128 stands for zero in the data rows.
Here are some rows, each followed by its group. Groups can overlap.
[116 131 113 137 117 128 135 133 117 137 110 126 124 117 126 135 120 121
 133 112 126 134 113 120 123 117 120 130 124 128 128 113 128 112 119 131
 114 126 131 120 113 123 121 113 128 128 114 126 136 117 115 130] fern
[147  71 215  91 127  51 109  72 223  91 104  51  50 129  51  89 161  48
  93 105  51  91 105 189  52 126 190  28  96  71  94 104  50 148 158  70
 149 120  69 161 101 190 159 103  27  25 105  52  92 127 214 103] flag
[111 125 113 131 115 131 131 125 124 131 135 127 129 113 126 133 127 122
 133 136 129 132 134 126 128 112 126 129 128 125 129 138 129 114 125 126
 112 129 127 126 137 120 127 138 127 125 136 129 132 113 113 128] kite
[131  77 126 100 212 150  30  75 118 101 185 150 150 213 149 100  60 149
  99 186 151 101 188 106 150 214 107 120 170  74 168 188 151 131  61  76
 132 223  77  60 187 165  58 185 119 119 186 151 102 211 125 118] flag
[121 104 127 109 129 114 122 103 127 110 104 112 114 130 114 109 143 110
 107 103 114 110 106 151 116 130 150 120 120 104 119 102 114 123 144 106
 120 120 107 143 105 134 144 105 121 120 102 112 110 131 127 127] mask
[185 131 112  77 126 138 104 130 118  77 106 137 136 126 135  79 171 124
  75 105 135  77 105 123 134 126 124 125  67 130  68 105 136 187 174 131
 185 125 129 171 108 114 170 104 126 125 105 136  78 127 108  67] barn
[205 121 126 186 111  84 136 120 117 186 135  86  86 113  87 184 137 125
 185 134  88 184 135 105  87 110 106 149 149 119 149 135  87 201 140 121
 204 129 120 140 136 110 140 135 147 149 134  85 184 111 125 213] plum
[131 124 114 153 119 123 139 122 122 156 143 119 125 117 122 157 142 124
 156 142 121 155 140 123 124 117 124 134 137 122 137 142 124 133 142 121
 132 130 123 140 140 119 143 143 128 129 143 123 154 116 113 138] kite
[117 125 111 115 113 129 130 123 123 117 118 131 129 113 125 118 130 123
 113 118 128 117 120 130 126 116 132 127 127 126 125 117 132 118 132 124
 118 128 125 130 119 122 129 120 128 127 118 127 117 115 111 127] flag
[117 127 112 115 117 129 133 126 122 114 119 128 128 114 128 115 129 122
 116 119 128 114 118 130 128 115 129 128 125 124 127 118 127 116 131 127
 116 127 128 130 118 120 132 118 128 130 120 130 118 114 113 127] flag
[124 117 113 151 131 119 149 115 121 150 153 120 119 130 120 149 149 126
 150 153 120 150 154 118 119 129 116 131 139 114 140 154 121 129 147 113
 126 135 117 148 156 115 149 156 127 130 154 120 150 132 117 134] kite
[109 130 145 127 113 130 132 129 139 129 131 127 130 113 129 127 124 129
 127 130 128 127 131 161 129 111 162 129 127 131 128 130 128 115 125 129
 111 128 129 122 130 122 123 132 126 128 128 129 125 113 143 128] mask
[116 146 137 142 121 141 137 147 136 138 148 141 140 121 143 138 133 139
 140 146 142 137 147 159 140 123 158 137 129 146 129 147 138 115 134 147
 118 129 149 134 147 130 134 144 137 135 145 141 139 126 135 129] barn
[119 135 116 113 117 119 131 134 126 114 140 122 120 114 119 113 117 125
 111 140 123 115 139 144 121 112 145 125 130 136 129 138 121 115 118 133
 117 129 132 119 138 117 118 138 128 125 136 121 115 114 119 127] barn
[149  71 214  92 128  50 110  73 222  92 104  51  50 127  50  93 160  47
  92 102  50  92 103 191  51 126 187  30  97  71  97 103  52 146 161  71
 148 122  74 160 102 189 158 105  28  26 105  54  92 126 214 106] flag
[113 135 116 125 203 129 122 138 125 125  74 130 128 199 130 124 129 123
 124  73 131 126  72 122 131 199 125 128 126 139 128  74 128 109 131 141
 112  53 139 131  74 122 131  74 128 128  73 130 125 199 112 129] nest
[135 128 109 100 113 133 131 126 123  99 124 129 129 111 132  96 131 124
 100 121 132  99 128 127 130 113 126 129 125 127 123 125 130 138 129 125
 138 128 125 130 124 121 128 122 128 128 126 129  99 111 111 116] flag
[126 137 113 104 146 133 102 133 122 105  94 135 134 148 132 107 157 122
 102  94 135 106  90 124 133 149 123 127 110 134 108  92 134 125 158 134
 125 108 134 156  93 117 158  95 127 129  92 134 103 145 113 121] harp
[125 131 117 150 115 114 136 131 121 150 121 114 116 112 116 148 117 121
 152 121 116 152 122 111 116 112 113 132 124 132 126 121 115 125 116 132
 126 128 130 117 121 126 118 119 133 132 120 118 151 112 121 131] plum
[109 128 124 127 112 127 132 128 125 128 132 128 128 113 128 125 124 125
 126 134 129 129 131 148 127 111 146 128 125 129 126 130 126 110 124 129
 113 127 130 124 135 121 124 133 126 126 132 129 125 112 124 129] barn
[113 137 113 125 199 130 122 138 123 122  73 131 128 201 132 125 132 124
 122  74 132 125  74 122 128 198 122 132 127 138 128  74 129 110 134 138
 112  52 137 132  74 120 132  71 126 127  75 129 123 199 113 130] nest
[114 126 123 136 111 135 132 127 127 136 128 137 135 112 135 138 125 124
 137 126 136 136 128 151 135 110 149 130 128 126 125 128 134 113 124 126
 112 127 126 124 129 123 125 129 132 131 127 136 134 110 125 129] harp
[114 189 183 134 140 146 143 188 178 135 157 145 144 138 145 140 137 191
 138 161 145 139 160 176 143 140 177 147 130 187 129 159 147 114 137 188
 117 140 187 136 161 139 137 161 146 149 157 146 135 141 183 128] flag
[121 134 116 148 123 123 139 134 121 147 110 119 121 122 121 147 110 119
 148 109 121 150 111 116 120 122 115 128 120 134 122 109 120 124 112 134
 124 124 134 112 111 126 112 108 130 130 112 121 145 120 118 133] nest
[150  69 215  92 128  52 110  71 226  93 105  50  53 128  51  92 161  48
  90 102  50  90 104 188  51 126 188  26  98  72  95 105  49 150 158  72
 151 122  70 164 106 190 160 103  27  26 106  51  93 129 217 104] flag
[137 127 111 100 112 131 133 125 124  96 127 130 131 112 131  97 130 122
  98 123 131  97 124 126 131 112 124 127 124 127 124 128 129 137 130 127
 138 127 127 128 126 123 129 125 129 126 123 129  99 112 110 115] flag
[111 136 112 126 199 130 125 140 121 127  72 128 129 198 131 126 132 122
 125  73 130 126  71 122 131 201 123 128 127 135 127  71 128 111 131 138
 110  51 136 132  73 121 129  73 129 130  72 131 127 197 114 127] nest
[204 123 123 185 114  88 133 124 119 185 135  86  86 111  85 184 139 125
 183 134  84 185 133 108  88 113 108 149 149 120 148 137  86 206 139 121
 205 129 123 141 135 111 139 137 149 146 138  85 185 112 123 214] plum
[112 134 116 127 121 128 131 135 122 128 146 129 128 121 128 126 125 127
 127 146 128 128 146 143 129 124 139 125 128 134 126 148 128 114 125 136
 112 130 135 123 147 123 126 147 127 129 148 128 125 119 116 127] flag
[111 124 112 128 111 130 133 126 121 127 126 128 128 112 128 128 127 123
 128 123 132 127 128 126 128 114 127 128 128 127 127 125 129 113 125 128
 112 126 126 124 124 121 125 122 128 128 125 129 127 114 110 126] fern
[120 127 116 110 112 136 131 128 124 114 120 134 133 112 137 113 130 119
 111 123 132 112 121 117 134 112 118 126 124 130 126 122 133 118 126 129
 118 129 130 128 121 119 126 122 124 127 123 134 113 111 113 125] flag
[121 134 122 113 115 138 130 134 123 113 116 141 139 115 139 112 134 120
 112 115 137 113 116 108 139 115 108 123 123 136 126 115 139 119 132 137
 117 125 134 133 116 117 135 119 123 126 118 138 114 114 123 127] barn
[113 113 121 119 123 124 129 114 125 121 109 124 124 126 124 121 130 116
 121 109 123 119 107 147 125 122 147 127 126 110 127 107 121 114 132 110
 113 123 110 132 105 129 134 107 125 127 108 123 122 123 124 126] fern
[112 129 125 126 110 127 132 128 126 126 134 131 129 113 128 126 124 123
 126 132 129 124 130 149 129 111 148 127 127 129 126 134 130 113 125 129
 111 128 131 126 132 122 125 132 130 128 133 127 126 111 124 131] barn
[118 133 122 113 114 141 132 134 120 113 119 142 142 116 139 113 133 118
 112 116 138 114 116 107 139 117 109 124 120 133 126 116 139 119 131 135
 122 126 134 132 117 118 132 116 122 126 116 138 111 116 123 125] barn
[115 117 120 136 116 125 138 117 119 136 144 123 123 118 122 134 129 128
 135 143 125 136 144 109 124 117 110 129 127 117 128 144 124 114 130 115
 112 129 115 130 143 118 129 144 128 132 143 123 136 118 120 127] harp
[123 132 120 149 115 118 137 132 121 152 118 118 118 111 117 150 116 120
 149 119 116 149 121 111 117 112 112 129 122 131 121 120 117 125 118 133
 129 128 129 119 121 125 120 121 134 131 120 117 149 113 122 132] plum
[134 128 122 156 110 149 134 129 127 156 129 147 151 113 149 159 128 124
 155 129 150 156 130 147 146 110 146 136 128 128 129 129 149 134 127 127
 135 126 129 127 131 124 128 129 139 138 130 149 157 110 124 135] nest
[130 130 112 153 121 126 139 129 122 151 108 126 124 121 126 155 107 124
 153 111 123 151 111 124 124 119 125 129 119 131 117 113 125 127 107 130
 128 126 128 108 111 122 107 110 127 128 109 124 153 122 113 133] plum
[126 133 110 103 147 133 102 135 124 104  91 134 134 147 132 106 158 121
 104  95 132 107  92 126 132 147 124 128 111 136 111  95 132 128 156 133
 125 109 132 156  93 115 160  92 130 127  94 132 105 148 111 122] harp
[120 127 114 114 114 133 133 128 122 112 123 135 135 112 133 113 127 121
 110 121 135 114 123 116 135 112 121 127 126 129 126 123 137 118 129 129
 119 126 129 128 121 121 127 122 125 127 124 133 112 112 113 127] flag
[199 185 166 184 142 215 198 181 160 184 161 216 216 144 213 184 198 179
 184 164 216 183 162 171 214 144 171 208 232 179 231 160 216 202 199 182
 200 144 181 199 160 226 201 160 208 209 162 216 182 142 166 211] plum
[111 120 138 129 115 126 132 119 109 133 133 126 127 113 128 129 125 126
 131 133 126 131 134  94 128 110  96 129 127 120 128 134 129 113 125 118
 110 129 120 125 135 126 126 134 129 130 133 129 130 113 142 128] nest
[114 126 116 124 112 125 132 126 121 122 132 125 125 113 127 121 124 124
 124 132 127 121 130 137 126 110 134 130 125 125 127 131 127 113 123 128
 110 128 125 125 132 123 123 131 128 127 131 127 124 110 114 125] mask
[186 125 112  78 125 135 102 128 121  76 105 134 136 123 138  77 170 123
  78 105 138  77 104 126 135 126 127 126  72 130  69 104 135 184 168 129
 186 122 131 170 108 114 172 106 128 129 107 138  79 126 111  62] barn
[113 186 182 137 138 143 142 188 179 138 162 146 148 137 146 137 138 193
 136 158 145 135 161 178 145 142 179 145 130 189 131 160 144 116 140 189
 112 143 186 137 161 139 139 159 147 146 163 146 138 140 183 129] flag
[112 134 119 128 123 130 131 135 123 125 146 130 129 121 130 128 125 126
 128 149 131 129 148 142 128 124 138 128 125 136 129 148 129 110 122 136
 113 132 134 123 147 121 126 150 129 129 146 128 125 120 114 126] flag
[109 130 118 125 113 131 134 131 121 121 122 132 133 115 131 124 127 120
 126 120 135 125 120 110 131 112 111 127 126 132 127 121 132 113 127 133
 112 128 133 130 119 120 125 121 129 129 122 130 126 114 120 125] barn
[120 129 114 114 114 135 131 128 119 114 121 135 136 112 136 112 131 122
 112 121 132 112 122 119 132 113 120 128 128 126 127 122 134 119 132 126
 119 127 128 129 122 122 130 122 126 127 123 133 112 113 114 126] flag
[111 133 118 134 113 123 132 134 120 134 118 127 125 118 127 130 123 121
 132 116 126 132 115 113 126 115 111 127 124 133 126 117 126 115 123 133
 114 128 133 123 119 124 122 116 130 131 116 125 133 113 118 127] harp
[114 123 114 125 115 127 132 123 120 125 115 128 129 117 128 125 128 122
 125 115 127 124 119 132 128 116 134 130 130 125 129 117 128 113 127 121
 111 127 126 129 117 121 125 116 129 128 115 127 126 111 111 124] kite
[134  72 127 101 213 151  29  76 114 100 189 151 151 213 149  99  60 147
 101 186 148 102 190 105 152 214 104 119 171  75 170 185 151 132  59  75
 134 222  76  59 187 168  59 186 120 118 186 147 103 211 125 120] flag
[185 131 112  75 125 135 103 130 122  77 104 135 137 127 135  76 171 122
  77 106 136  78 107 124 135 124 125 129  71 129  65 106 136 182 173 130
 183 122 127 171 108 114 172 104 126 127 108 135  76 127 110  63] barn
[128 131 110 151 123 125 143 130 120 150 110 125 126 119 124 153 105 124
 152 111 125 152 109 121 123 121 124 129 117 131 116 110 123 128 109 129
 127 123 131 107 110 126 106 111 127 127 110 122 156 119 114 135] plum
[115 137 135 119 113 120 134 137 134 119 134 120 121 112 122 120 121 131
 119 135 119 121 136 158 119 114 158 124 126 136 126 135 119 112 123 136
 113 125 136 121 136 118 124 135 126 124 135 120 120 114 136 125] mask
[157 115 118 169 125 110 150 116 120 170 150 107 105 124 109 167 159 127
 170 148 107 170 151 116 109 125 114 136 163 115 162 150 106 158 159 116
 161 130 116 158 146 105 159 147 136 133 148 107 168 124 118 161] plum
[109 138 111 127 198 129 123 137 124 128  72 131 128 201 129 126 133 122
 126  74 132 124  75 122 131 198 121 126 125 139 127  71 130 111 133 140
 115  53 139 130  74 120 133  72 129 125  71 130 123 199 113 128] nest
[113 130 112 133 119 128 137 131 122 135 115 126 128 115 125 136 123 122
 134 118 130 132 113 120 129 115 119 129 125 130 127 115 128 113 121 129
 112 125 131 124 116 123 122 114 129 130 112 128 133 118 112 127] fern
[121 128 112 112 110 133 133 127 121 114 120 134 136 113 135 113 131 121
 113 120 134 112 122 119 133 113 122 128 129 128 126 122 134 120 129 128
 118 127 127 131 121 118 128 121 127 127 121 135 115 114 116 124] flag
[116 121 113 116 124 135 124 122 124 115 151 134 130 126 134 115 115 123
 117 147 132 113 151 123 133 124 125 128 130 121 132 150 132 117 114 121
 117 133 124 113 148 124 113 148 126 127 148 131 114 123 112 127] mask
[112 120 139 130 113 125 133 120 110 128 133 125 127 112 127 128 127 128
 130 135 126 133 135  94 126 114  95 132 128 120 126 136 126 111 123 119
 112 127 119 124 133 119 125 135 130 127 131 127 130 112 137 126] nest
[121 124 116 144 113 121 132 125 121 145 128 124 123 112 122 146 126 124
 147 128 122 145 129 118 124 112 117 130 127 127 127 127 122 117 124 124
 119 128 124 127 130 122 125 126 128 130 130 124 144 112 113 129] harp
[201 184 165 181 144 215 201 179 158 183 162 216 217 140 214 185 203 178
 183 160 215 182 163 170 217 143 172 211 231 184 230 161 215 200 202 182
 200 144 181 198 161 229 200 162 208 207 163 215 183 142 164 210] plum
[138  92 136  99 137 160 103  92 107  98 159 161 163 137 161  98  84 146
  99 157 162  99 158 101 162 138 100 107 153  91 155 159 159 137  87  92
 135 140  90  87 158 155  88 159 107 108 155 160  99 138 138 114] barn
[136 134 116  99 120 113 126 133 125  98 140 113 113 116 117  98 106 124
 100 143 111  97 143 140 114 117 139 122 142 135 140 143 113 138 107 131
 137 126 136 107 142 115 106 142 125 121 143 115 101 118 118 113] flag
[126 147 148 150 119 160 143 149 144 153 144 160 160 116 162 151 145 140
 152 144 160 151 144 166 160 119 166 152 135 149 134 143 160 127 140 146
 128 128 146 142 141 139 140 144 153 149 144 160 150 117 149 134] fern
[118 133 120 115 115 121 133 134 126 112 140 119 121 115 121 113 117 124
 115 139 121 112 142 145 119 114 145 126 125 134 129 139 121 118 118 136
 118 129 135 118 138 118 119 143 124 123 139 121 114 116 118 128] barn
[113 110 123 122 125 123 129 113 123 122 108 124 126 124 125 120 132 116
 118 110 125 120 107 144 124 122 146 127 128 110 126 107 122 113 132 113
 114 123 110 130 107 128 131 108 125 125 107 124 121 122 121 127] fern
[186 130 112  77 125 136 106 129 121  77 106 136 136 126 137  79 170 124
  79 108 137  77 107 122 137 128 124 125  69 130  65 106 136 184 172 128
 185 124 129 171 104 115 172 106 127 127 107 136  78 128 114  66] barn
[126 139 117 152 125 118 145 139 120 152 107 117 116 126 118 152 105 118
 153 107 118 150 108 112 117 128 116 132 115 139 117 106 119 127 104 137
 128 123 139 103 104 132 102 103 132 132 105 116 151 129 121 132] nest
[132  74 126 101 213 149  28  75 118 101 185 150 150 212 152  98  58 149
 101 187 151 101 186 105 149 209 104 118 171  74 171 187 152 131  61  75
 133 221  76  60 188 167  60 189 121 118 185 153 100 211 125 118] flag
[129 127 112 153 120 125 140 130 122 151 112 126 124 120 124 152 106 122
 152 110 124 154 112 123 128 120 123 129 115 130 115 114 123 128 107 129
 126 123 129 108 111 123 103 111 128 128 112 125 153 117 113 135] plum
[113 147 133 130 122 124 136 146 112 129 106 123 123 121 126 134 122 110
 135 109 124 132 109 102 123 120 100 132 124 147 124 110 121 114 121 150
 112 124 145 121 111 125 118 108 134 131 106 124 134 124 132 128] barn
[112 129 125 126 111 128 131 129 127 127 132 127 126 116 128 127 125 126
 127 132 127 126 130 149 131 112 148 129 130 128 125 133 126 113 124 129
 108 130 130 124 131 120 124 133 127 130 134 128 126 114 122 126] barn
[111 132 117 128 121 129 133 133 122 126 147 131 128 125 130 125 125 128
 127 148 128 127 148 141 128 123 141 130 128 135 128 148 128 112 123 134
 111 129 135 124 147 123 124 149 128 125 146 129 125 123 117 126] flag
[150  71 216  93 128  49 109  70 223  91 102  53  48 126  49  92 158  49
  93 105  52  93 102 189  52 126 188  27  97  71  96 104  49 149 160  73
 151 119  73 163 102 192 157 107  29  26 106  51  92 131 214 105] flag
[115 189 184 137 139 144 145 188 180 137 161 146 145 139 147 138 137 191
 135 160 144 136 158 177 146 140 178 148 128 186 129 159 146 111 137 187
 114 141 188 138 160 143 137 160 145 146 159 147 136 142 184 128] flag
[118 128 120 145 115 118 132 129 122 144 123 118 121 114 119 146 121 123
 143 123 120 145 122 111 120 111 112 128 126 129 125 124 118 121 121 126
 120 128 126 124 124 124 123 124 131 131 123 121 146 113 120 130] kite
[109 147 165 125 118 127 133 146 161 125 140 128 127 119 125 126 124 143
 129 141 127 127 139 171 127 116 171 128 128 149 125 141 128 110 122 148
 111 126 144 123 141 120 121 141 125 127 141 129 129 117 163 129] flag
[119 123 122 145 112 118 132 125 118 142 130 120 121 113 120 143 126 124
 143 132 118 144 128 111 118 113 113 132 128 122 129 130 120 120 125 125
 119 129 124 123 129 121 126 129 130 133 130 120 142 112 121 130] nest
[128 141 115 154 126 115 146 135 122 151 105 115 116 123 118 154 104 119
 148 108 114 151 106 114 117 127 113 131 116 140 117 106 118 128 104 136
 128 123 140 102 106 131 105 107 133 132 105 116 154 127 117 133] nest
[117 127 111 116 112 133 134 128 122 114 129 132 131 111 132 117 123 122
 114 130 134 114 127 117 133 109 120 129 129 126 126 130 132 118 123 124
 117 126 126 124 128 124 124 131 128 127 128 133 113 112 114 126] barn
[114 139 113 124 195 127 122 141 120 126  72 130 131 200 131 126 130 122
 123  75 129 125  71 124 130 200 123 127 126 141 125  73 130 109 128 139
 110  51 137 130  73 122 133  72 130 131  74 129 126 201 111 130] nest
[117  90 140 144 138 112 151  89 106 144 158 113 111 140 112 143 144 151
 143 163 110 144 159  96 112 140  96 137 135  88 136 159 110 116 145  87
 118 140  91 145 158 103 144 160 138 139 159 111 144 139 142 129] plum
[133  75 126  99 213 147  27  72 116 101 189 149 148 211 151 102  60 151
 100 187 151 101 186 105 149 212 106 118 172  75 171 189 150 132  60  74
 133 222  74  59 187 168  61 188 116 118 186 151 101 209 126 118] flag
[113 124 117 131 112 128 133 124 124 132 133 127 128 111 128 131 122 124
 130 133 128 131 133 118 128 113 118 127 124 125 127 132 128 109 126 125
 113 129 125 125 134 119 126 133 131 125 132 128 129 116 113 128] barn
[112 133 120 125 114 130 133 131 121 128 120 132 130 115 131 126 126 122
 126 120 132 125 122 111 131 114 114 127 127 132 127 120 132 113 126 131
 110 123 132 128 121 120 127 120 127 126 122 131 123 114 121 126] barn
Which 4 groups are nearest to each row below, nearest first, going by the average distance to the group's rows?
[113 135 136 120 113 120 131 136 133 118 137 121 118 115 121 121 122 130
 120 136 121 120 135 157 121 114 157 123 125 132 128 135 122 114 123 136
 115 129 135 121 137 118 119 136 121 124 136 121 118 114 137 128] >> mask kite fern harp
[111 131 137 136 113 139 133 133 135 139 131 137 139 112 141 135 126 126
 137 131 138 138 135 160 140 113 159 134 126 132 128 131 138 116 125 132
 111 128 133 125 134 124 127 132 137 134 133 139 138 114 137 128] >> mask fern kite harp
[113 127 114 132 113 131 135 129 121 131 123 131 129 111 129 132 124 123
 133 117 127 130 120 125 130 113 124 128 129 128 127 120 128 112 123 126
 113 127 127 125 117 121 124 122 129 129 122 129 130 114 110 128] >> fern kite harp mask
Which 5 groups are nearest to each row below, nearest first, going by the distance to the centre of the group?
[130 130 117 154 112 115 135 131 119 152 123 119 117 114 120 154 115 122
 151 118 120 152 119 118 118 113 118 131 123 128 123 118 122 129 115 129
 128 124 131 119 120 125 114 119 133 130 119 119 154 116 115 134] >> kite fern harp mask nest
[112 120 117 132 117 128 132 118 122 130 143 128 127 117 129 131 125 128
 132 141 125 131 141 116 127 120 114 131 128 119 128 141 129 113 128 120
 112 128 119 127 141 121 127 143 128 127 143 126 129 117 116 127] >> kite mask fern harp barn
[112 123 117 131 115 128 132 119 119 131 141 129 128 119 127 130 126 125
 132 142 125 129 141 115 127 116 114 128 128 122 126 140 129 110 128 119
 113 127 120 127 142 119 127 141 129 128 143 126 132 117 116 129] >> kite mask fern harp barn
Which 5 groups are nearest to each row below, nearest first, going by the distance to the group's nearest row?
[113 125 116 134 113 131 131 127 120 136 125 130 132 113 132 137 126 125
 136 121 132 131 125 140 132 114 140 129 127 127 131 121 131 110 124 125
 112 126 122 123 126 121 127 123 131 129 125 130 136 113 114 129] >> harp fern kite barn mask
[111 136 115 128 125 129 133 134 122 124 150 126 129 121 129 128 124 126
 127 146 130 127 146 142 129 123 138 125 126 135 129 149 127 111 124 134
 112 131 134 124 146 120 122 147 128 129 149 129 128 124 117 129] >> flag kite barn mask harp
[161 137 131 168 115  91 139 136 116 169 114  91  91 115  92 169 104 116
 171 116  91 168 112 101  90 114 101 149 106 140 107 114  90 160 106 139
 163 125 139 105 116 139 102 114 149 148 115  90 170 117 131 161] >> nest plum kite harp barn
[120 158 128 146 140 111 151 159 114 146  97 112 111 139 113 147 100 105
 148  97 111 144  97 102 111 142 103 140 116 156 118  98 111 121 101 156
 122 114 155 104  97 141 101  98 137 138  99 112 146 141 132 129] >> nest barn plum fern harp
[113 128 113 133 114 131 134 126 123 132 121 129 127 113 129 134 124 125
 131 119 127 133 118 122 132 112 122 126 127 125 128 120 129 110 125 129
 112 128 126 124 119 124 121 123 128 129 122 130 130 114 113 125] >> fern harp barn kite mask
[111 126 112 131 112 128 132 127 120 128 120 127 130 115 129 129 126 124
 129 118 126 128 120 127 129 113 125 130 127 124 126 123 128 113 126 125
 110 129 129 128 121 123 123 119 129 130 118 129 129 111 113 128] >> fern kite barn harp flag
[187 130 114  76 127 134 105 129 125  77 106 135 138 125 137  78 169 119
  77 106 136  76 105 126 135 124 124 129  72 130  71 107 137 186 173 130
 185 123 125 172 107 113 171 105 125 127 106 135  79 126 111  67] >> barn harp flag mask fern
[127 145 147 149 118 160 139 148 144 154 143 161 159 119 160 153 138 142
 150 145 161 152 144 166 157 120 165 155 138 148 135 142 157 127 140 149
 125 129 149 140 143 137 141 142 152 151 143 159 149 119 148 134] >> fern barn nest harp flag
[184 131 112  77 124 137 106 130 123  78 107 137 135 125 137  78 171 123
  77 107 136  75 108 124 137 123 123 127  70 128  69 105 139 187 172 131
 186 124 129 170 103 116 170 106 126 129 108 136  75 126 114  64] >> barn harp flag mask fern
[114 125 115 134 112 132 134 124 123 136 123 132 132 109 132 133 125 122
 134 125 130 132 124 138 130 114 142 128 128 123 127 125 133 113 124 124
 112 126 122 122 124 121 123 122 129 130 121 130 137 114 117 126] >> harp fern kite barn mask
Which 4 groups are nearest to each row below, nearest first, going by the distance to the group's nearest row?
[148  70 215  93 128  51 111  70 225  91 104  49  51 127  51  92 159  46
  90 104  51  92 102 187  51 126 189  25  96  71  97 102  50 148 160  69
 145 121  69 159 103 192 162 105  30  29 106  53  94 127 214 106] >> flag mask fern barn
[133  75 127 101 212 148  28  75 119 101 188 150 150 211 150 101  59 149
  99 186 151 100 189 108 149 211 106 120 170  76 170 186 152 134  58  78
 133 221  76  58 185 167  57 188 119 116 187 150 100 212 125 118] >> flag barn mask plum
[134 128 124 155 112 150 134 126 128 156 130 147 151 110 149 158 128 123
 158 131 150 158 131 149 151 112 147 137 129 128 130 128 150 137 130 128
 136 128 129 125 130 126 127 130 136 139 131 150 156 111 122 141] >> nest harp fern barn
Which 5 groups are nearest to each row below, nearest first, going by the average distance to the group's rows?
[137  90 137  97 138 161  98  93 108  97 156 163 162 141 163  98  88 147
 100 157 159 100 158  98 161 139  99 107 154  89 154 157 159 137  86  89
 139 140  90  87 158 161  88 157 108 107 157 160  96 138 139 114] >> mask barn kite fern harp
[139 128 121 157 111 110 132 125 120 161 128 112 111 111 112 155 122 121
 159 128 113 159 127 111 111 111 110 136 126 128 125 129 109 139 123 129
 137 127 126 121 125 121 123 125 133 137 126 112 160 111 120 141] >> kite fern harp mask nest
